Rotation paths and how fast each direction turns (deg/step):
Each turn is a multiple of 5 degrees from 10 to 175, or 0.
Each row of a path follows its step; steps can be skipped.
path 1
step 0: [  9   3 -12   5   7   1  -5   4   8   2   1   0  -8   1  -1  15  -1  -5
  -9 -13  -8 -13 -14  -4 -10   1  15   1  -1   8   3   2   1  -5  15  -4
  -5   7 -10 -14   3 -13   9   0   2 -12  10]
step 1: [  2  14   3 -13   0   0   7   8  -8  -4  19   3  -1   5  12  -2   8  -7
   4   2   0  11  17  18   0   5   1   4  -1   1  -7  -5  -7  12   2  -9
   3 -12   3  13  10  -3   0  -3   3  11  -9]
step 2: [ -7 -14   2 -12 -10  -9   3  12  10  14 -12  -9   7  -2   3   5 -13  -1
   1   0   1   0   9 -20   5   1  -1  -1   1  -5   7  -3   2 -16  -8  -1
  10   9 -10   0  -2   4  -4  -6   7  -5   0]
step 3: [  2   6  -4  16  13  -7  12 -12  -2  -5 -13   1  -4  -5   4  -5   8  -3
   2  11   8 -19  -9   9  -2   3   2   6   4  13   4 -10   3   0  -2  -1
  -9 -13   2  -5  -9  10  -2  -6  -1  13   5]
step 4: [ -5   5   8  -7   8   6  -7  -2   9  -4   2  -4   0  -6   5  -5  11  -2
  -9   2  -9  16  -7  -2   0   2  15  -4  -5  -6  10   5 -11   0  10   9
  10   7  -1   3  10 -10  20  14  10  -5   5]
step 5: [ -4  -6   2  -7  -9   0  -1  17   0   1   4   4   9   6  -5   2  -9 -10
   0   2 -12  -3  -2   8  -9  -9  -3  -5  14 -13  -8 -13   5  10  -2 -11
  -2 -14   2  -8  -7   2   5 -10 -11   8 -13]
step 6: [ -2 -13   3   6   6 -10   9  -7  -4  18   3   1   0  17  10  -3   2   4
   3  -7   0  -4   3 -15   0  -2  -4  11  -8  21   4  -2  -1 -12   0   5
  -3   1   5   8   8  -8   5  -8   5 -12   3]
step 7: [  4   5 -11 -10   7  13  -1   2   5 -16 -10   5  -3 -20   8 -14   1 -10
  -9   4   7  -7   3  -4   4   8  -2  -6   4   5  -1  -9  -5  11   2  13
   7  -4  -3   5   4   1 -15  -4 -11   7   0]
step 8: [ 10   3  -3  13  -5  -8  -8  -1  -1  -1  -8   2   9  -2   5   9   3   3
  -2   9  -8  17   2   5  -5  -2   5  -1   6  -6  16   2 -12 -10  -8  -9
  -1  10  -2 -18   0  -6  10   0   6  -9 -15]
Speeds:
[ 3  3 -2  1 -3  2  5  6 -2 -4  1  0  4 -2  0  0  0 -1  2 -1 -3  6 -3 -1
  1 -3  3 -5 -3 -1  0 -3 -4 -2 -3 -2  0  2  4  4  1  0 -1  2 -1  2  1] : 110
path 2
step 0: [ -1  17 -15  -5   0   7  -8  -6  -8 -14  -8  -2   4 -11 -10   0  14 -16
   8 -10 -18 -15   2  11   9   8   0  -1   7  13   1   3  -5  -1   4  -6
  -2  -9   8   1   0  -2  -2   0  -4   2   1]
step 1: [  7  -2  17   3 -10   6 -11   9  -5  -1  -3   0  -6   3  -4 -17   1   4
   6  13   0  -1  12   3  -7 -11   6 -11  18  12 -10   5   2  -5  11  -4
  -1 -14  -3 -18  -3   3   0   0   6   7  -6]
step 2: [  6 -14   3  -3 -18   9  21   5   8   4  -8  -1  -7 -10   1  -3  -2  12
   8  -8  10  -7  -3   3   7   0  -4  10 -13   2   8   4   0  -6   0  14
 -10   1  -2 -12  -9  -2  -9   5  -4   9 -11]
step 3: [  4  12  -3  -1   6 -16  12 -11  10   5  -2  -4  -2  -7   9 -14   7  -3
   5  -3  -8  -5  -2   1  -4  20  10   8   6  -6   8   2   6  -1 -13   3
  -2 -15   7  -3 -12  -2  -2  11  -3 -17   2]
step 4: [ -5   5  -8   1  -4  -4 -16 -13 -11  12   4   7  -1   5  -6  -7 -12   3
   0  -9   3   4  -1   7  -9  -1  -2   4  15  22   9   1   9   1   1  12
   6  -7  12  -5   5  -3   6 -18   1  -3  -4]
step 5: [  4  21   5  -3  -6  -4   3   2   4  -5  -3  -5  -2  -5  -4  13  -5   7
   5 -14  18   3  10 -13  -9  -1   2  -3   6   6  -2   0   2  -3   6   3
 -16  15  -6 -13   7  -1  -2   3  16  12  -1]
step 6: [ 20   9  -4  18   9  19   1  -3  18   6   1  -2  -5  -7   6  -5   6   8
  18   8  10   6  -3  -2  -9  11  -7  -3 -13  -4   3  -2  -2  -4   0  -7
  -3   3   1   2  -8  -3   5  -7  -2  -7   4]
step 7: [ -7  12  -6  20  -6  -5  -9  -7   1 -13  10   7   3 -13   2  -3  -9  -3
  -7   1 -11   1  -6   5   9   7 -14  -4  -4  10  -3  -3  -5  -3  -5   2
   9   0  13   0 -10  -8 -19   2  -1  -7 -13]
step 8: [ -4   0   7  -6   0  -2   1  -8 -15  -3   4   5   4  -2   5  -3  14  -8
   8 -15   8  -3  -5   2 -11  -7   3 -21   9   7  -3   2  -5   6   1  -8
   8   2 -16 -15   8   0  -8  -2   3 -11 -17]
Speeds:
[ 2  1  0  3  0 -4 -3 -3  2  6  5  0  3 -3  3  3  0  6 -1 -3  3  0  1 -3
  1  1  3  3  1  1  3  1  4  1  1 -1  0  2  3  3  2  2  1  0  1  3  4] : 45
path 3
step 0: [-15   0  14  -8  -6   0   0   8  10  -3  27   5  -8  11   9   4   3   6
   5 -10   7  -7   7   3  -1  -4  -5  -9 -11   5   0  -4   5   3   0  -8
  -5   7  11   2 -13  15  -2  -3 -13   8  -9]
step 1: [ -1  -3 -11  -7  -6   4   7  -8   6  -4   8  -1  13   6   1 -13  15   7
  -9   2  -8   2  -3   0  14 -12  -3  -6  -1 -25  -2   6   7 -13   5   7
   4 -11  -4  17  -6   2   0  12   0   4   6]
step 2: [ -7   3  -9   6  -6  10  16   1  -5   2   8  -4   2   4  -3 -18 -13   3
 -11  11  -4   0   4  -7   3  10  -3  11  10  14   1  -7   6  13  15  10
   3   7  10  -3  -5  20  -8  -3  -7  -2   0]
step 3: [-14   3 -11  -4   0 -12  -9   0  -4   2  -7  -9  -9  -7 -21   4   3   3
   9   6  10  -3  12   9  10  -2   0  -4   4  -6  -7   4 -15 -15  10  13
   5  14   9   5 -11   0   3   1   4  -2   7]
step 4: [ 10  -7  -4  13  -7  -5   5  14  -9  -4  -3 -15  11  -1  -6   1 -14   3
   6   8  -2   3  -2   8  -2 -12 -10   7  11  -5  17 -14  -1   3  -2   6
   4  -1 -19  -8  -6  -9  -5   2   4  -4 -14]
step 5: [ -5   5  24  10  -4  -6   0   4   0  -8   2   3   5 -10   3  -2  -8  -8
   1  -4   3  -7   3   3  -8  -8   9  -5 -13   2   5  -6 -19  -5   6   3
  19   1  15  -9   5   0   8 -11 -15   3   3]
step 6: [  1   9   2   3 -10  -8 -11  -6   5  -6  -6  12  -8  -1   5   7  10   5
 -11  -7 -10 -10   2  22  -5 -15   3   6  -1 -23  10   3   9  10  -5   2
  -9   1 -10  -5 -11   3   2   6  -2  10   0]
step 7: [  9  10   6  11  -2  -1   8  -7   4   2   5  -7   4   1  -9  -9  12   5
 -20   6  -5  -3 -12 -10  -2  14  14  15 -15   1  12  10   7  -5   2   5
  12  -4  -4   1  11   0  -9   0  -8   0 -10]
step 8: [-19 -12  -9 -16   4  -7 -16  -7  -2   2   4   9 -17   4  -3   8   5   1
  -9   6   3  10   8  -3  -2   0  -3  11 -14  12  12  -1   5   5   7  -6
   5  16  10  -3  -6   6  -1   1  -3   9  -3]
Speeds:
[ 1  3 -3  1 -2  1 -1 -2  0 -1  3 -5 -1 -1 -5 -2 -6 -4  3 -7  0  2  2  1
  1  0 -4  1  2 -6 -2 -3  0  1  3 -1  2 -1  2 -1  3  1 -3 -2  3  0  3] : 40
path 4
step 0: [-17  17  13   2  12  -9  -2  10  20 -23 -10  18 -13   0  -6  -9   7 -12
  -9   1  -3  -2  -4   5  -4  10  -9  -6  -4 -16   5  -7  -3   7   1  -6
  -8  -4  -5  -3   0  -1 -15   1  -1   4 -14]
step 1: [ -5   1   1   6   5  -6   0  -5  -8   1  -4  -8 -15  10  14  10   3   3
   9   3  -7  12  -4   3  13  -5  -2   9 -10  -1  13   2  -2  17 -11   1
   3  26  11 -20   3   4  -1  24  12  11  10]
step 2: [-12   3   3  11  -3  -3   7   3  -6 -26 -19 -20  -3   7  -6   0  -5  -4
 -22   2  -4  -6  -6   0   9  11 -12  -8  -5   1   2  -1   6 -21   8   9
 -11   6  -8   6   5 -15  -3   8 -14   3   2]
step 3: [ -8   3 -21   4  18  -7  -2  13  -7   0  -6   8  -2   8   8 -18  -4   4
 -11  12  -9   2  12  -8  15 -20   0  15  -2   7   6   6 -10  16  -3  -6
   3  11   4   6  13   1 -15  -8   2   7   1]
step 4: [  6  -8   3  -6   1  -6  12   3   3   1  -3  -5 -14  11   6   7   5  -8
 -10 -17 -11  14   1   1  20  -2  -4   5 -20  10   0 -13  18 -13   1  -5
   8  -4 -29   5  -1   5   0  10  -7   0 -11]
step 5: [ -1  10   0  -6   3   0  18   5  16   7  -1  19  -4  11   2 -23   2  10
  -1  15  -1  -4   3  -4  15  -2 -17 -15   2   9  -3  -6   1  -5 -18  14
 -13   4   7  -2   2 -10 -14   0   3   2  12]
step 6: [  0  14   1  12  -4  -6   1   9   6   7   7  -1 -11 -14  15  17   4  -4
 -14  18   5   7 -17  -8   8 -18  -7   7 -23  -2   1  -7   3   2   3 -10
   4   0   0 -10 -13   0  -7   6 -13  -4 -14]
step 7: [  0   2  11  -7   2  -2  15  -4  16 -16  -7   0  -3  10   5  -7   3 -10
   1  -7  -4  10  -7 -13  -7  10   0   7   1 -15  14  -9   3 -15 -13  -2
   4   8   8 -10  15  -5 -27  -6  -2  16   9]
step 8: [ -2  13   2  -9   4  -6  -9  11  -5 -14  -4  -4  -4  -5  -5   5   8  -3
 -13  15 -15  18   5  16  16 -13   3  -6  -6  -7  10 -15 -17   8  -3  -5
 -20  14   5  -6  -3  -2   3  14  -2  -9   4]
Speeds:
[-2 -1 -6  3 -3 -1  4  3 -3 -2  3 -1  0 -3 -2  1  2  4 -1  5  3  0  2 -3
  0  1 -4  0  0 -2  2  2 -2  1  3  2 -1 -5  1  0 -5 -4  0 -3 -2  3 -1] : 110
[ 2 -4  1  0  7 -1  0  1  1 -2  4  1  4  0  1 -2 -1  0  0 -4 -2  4  3  2
  1  0  0 -1 -1 -7  3 -2 -3  1  1 -5  3 -1 -2  3 -1  2 -2 -4 -4  4  0] : 95
path 5
step 0: [  7  11  -2  12  -1   1  -6 -17   5 -14   2  15 -13  20 -13   1   5  -6
   3  -2  -3  -6  -8  -3   9  -7  19   1   9  -1   4   4   2   2  -4   7
  -2   8   9   6   2   2  -9 -14   7  -6   1]
step 1: [ -4   0  -3  -7  13   1  -8  -7   5  -6  -6   0   2   7  -9   6   1   2
   3 -22  -3  -3   3   2   3  -6  18   8   2   6   1  10  21  -3   6  10
  -1   2   7  16 -10 -12  13   2  12   6   0]
step 2: [-15   2  -6   3  -9  -1 -13 -12  -8  -2 -15   2   6   7  -8  -6   3 -14
  -1 -12  10  -1   5   1   5  -2   1   0   4   0   2   3   9  -2  -6  -2
 -11  -6   0 -19   0 -24  -1  -3  16   6   6]
step 3: [  5   6  -7   7 -20  -4 -10 -25  -9  -4 -18   8   3   8 -10  10  -1   3
  -5  -9   2   8 -14   3  -4  -8   5  -3  -3   2  15   5   1   4   1  -1
  -2   7  -1   5  -4  -2 -10  10  -4   2  -6]
step 4: [  9  -1  -4  -1  -2   7   3 -16 -17   0 -13   0  10  19   2   0   3   0
 -13   3  -2  -3  11   0  -5  -1  12  -5  -7   6   1  14  10   0 -15  -1
   6   7   5   6 -18   3  13  -7   3   9   1]
step 5: [  6  17  -6  -8  -7  -4  -8 -19   0   0  -3  -4  -5   9  -1 -10   6 -11
  10  -3   7  15   7   7  -1  12   7  -1  -5   6  -4  21   7   3   1   5
  -2   0   4  -8   1   6  -1  -7   9   2  18]
step 6: [ 10  16  -6   1  -7  -3 -12  -7   5  -1  -4   0  -5   5   8   8   6  -9
   2  -8  16  -9 -13   6  -7  -5  13  -9   3   6  -4   4  14  16   1   8
  12  14  -2  -6   2   1   4   6   9   3 -12]
step 7: [ -2  -3   5  -5   1  -2  -8  -4  -8  -6  -4  -9  -2  20  -7   5   4 -16
 -11 -16   1 -12  -5  -4   6   6  18   4 -11  -7  10   3  -7   7  -5  11
   8  15   3  -9  -3  -5  12  -6   5  -4   4]
step 8: [ -5   0   0  -9 -12   0  -4 -17 -16  -9   4  -2  -5   2   2  -3  10  -9
   6 -16  -2   5 -13   8   4  -2  10  -4 -16  -8   1  -1  10 -11   0  17
   0 -10  -8   3  -5  -4   2   5   9  14  10]
Speeds:
[ 1 -1  1  2  1  2  2 -5 -4  2 -3  2 -3  3  4  3  2  0  2  6 -3  2 -1  4
 -2  2 -1  2 -1  0 -2  1  0 -3 -5  1 -4 -4 -1  2 -3  3 -1  0 -4 -3 -2] : 70
path 6
step 0: [ -4  -8  12   4  21  -6  -1   2   9   1  -4   5  -4   8  19  -9   6  -5
  -4   5  12  -1  16  20  -3  -3  -4  -6   0 -14  -7   8 -15   6 -11  -8
 -12   7   1   8  10  -3   9  11   4  -9   4]
step 1: [ -7  -8  12 -20 -22  -4  -4  -4   6   0   6   2   3   8   8  -9   2   0
 -12  -3  -7  -2   3   9   6   4  -4   7  -4  -3   7 -16 -12   2   2   3
  -7   6  -6  -9   4 -12  -9   0 -21  15  18]
step 2: [ -1   5   9   4  -7   0  16 -10   4   7   8   5 -12  -5   3 -17   0  -9
  -3  -1   3 -12   1  14  -8  -3  -2  -3  -9 -13  12   3  11  18 -16   0
  -5  -3  -3   8   4 -12  -3  -4   7 -26   7]
step 3: [ -7  -2  13 -14   5 -12   8   3  -7   9   7   9  -6  -3  19 -11  -8  -4
  -2   5  -2  -9   5  12   7  10 -20  -2   5   4 -10  -1 -12  -5  -4  14
   6   0  10   8   3  -6  13   0   1  19  12]
step 4: [  2   4   2  -7 -18  -7  -2  -8  -2 -17   7   1  -8  10   4 -10   6  -8
   3   1  12 -15   0   1  13 -12  -7   4   0 -10  -2   9   6  -7  -2  -9
 -16  -2  -7   0   5 -31  -1  -8  -8  -5   1]
step 5: [-16   8  15 -10  -5  12   8   1  -8  -3   2   9  -3 -13  -5   2 -18  -1
   0  -6  -7  -6   7   2  -2   3 -23   0   2  14   7   6   5  10  -7  -3
   7  -5   7   1   3 -13  -2  17   4  -8  20]
step 6: [  4  -8   6  -9   4 -13  15   8 -16  -7  -9   9 -17   0  -5  -9  -8  -4
  15   7   9  -1  -3  23   1 -21  -5  -2   5  -8 -12   8   7  -1  -1   9
  -7   2   1 -11  -4  -8   6  -5  -4   9  -1]
step 7: [ -8  -1   9  -8 -18   5  -2   3  -1  -7  21   4  10  -7  -6   4  -3   0
  -7   5  -6  -6  17   0   7 -14 -13 -25   7  -9  -4   3   3 -11  -5 -19
  -3  -6   6  -2   7  -6  -2  10  -3   8  -1]
step 8: [  3   4   1  -5  -2   2  12  22 -12 -16 -15   7  -6 -13   3  -6  -6 -19
   5  -1  -3   5  12   5   6  -7  11   4   2  -4   6   9  -3  19   1  -3
  -4   5   6  -8  17  -6  -6   7  -8  -9  11]
Speeds:
[ 1  0 -1  2 -3 -1 -3 -4  1  0 -2  1 -1 -1 -3 -4  1  3  4 -3 -2 -2 -1  2
 -1 -4  2  5 -2 -3  2  2  2  0  0  0 -3 -4  3  0  3  1 -1 -5 -3  9 -1] : 145
[-2  5  1 -3 -1 -5  3 -1  6 -6  2 -1  4  5  0 -1 -4 -2  1  0  1  4 -2  3
  0 -1  1  0  0  0 -3 -3  2 -2  1  3  2 -1 -4 -3 -1  0  0  0 -3  2 -4] : 135
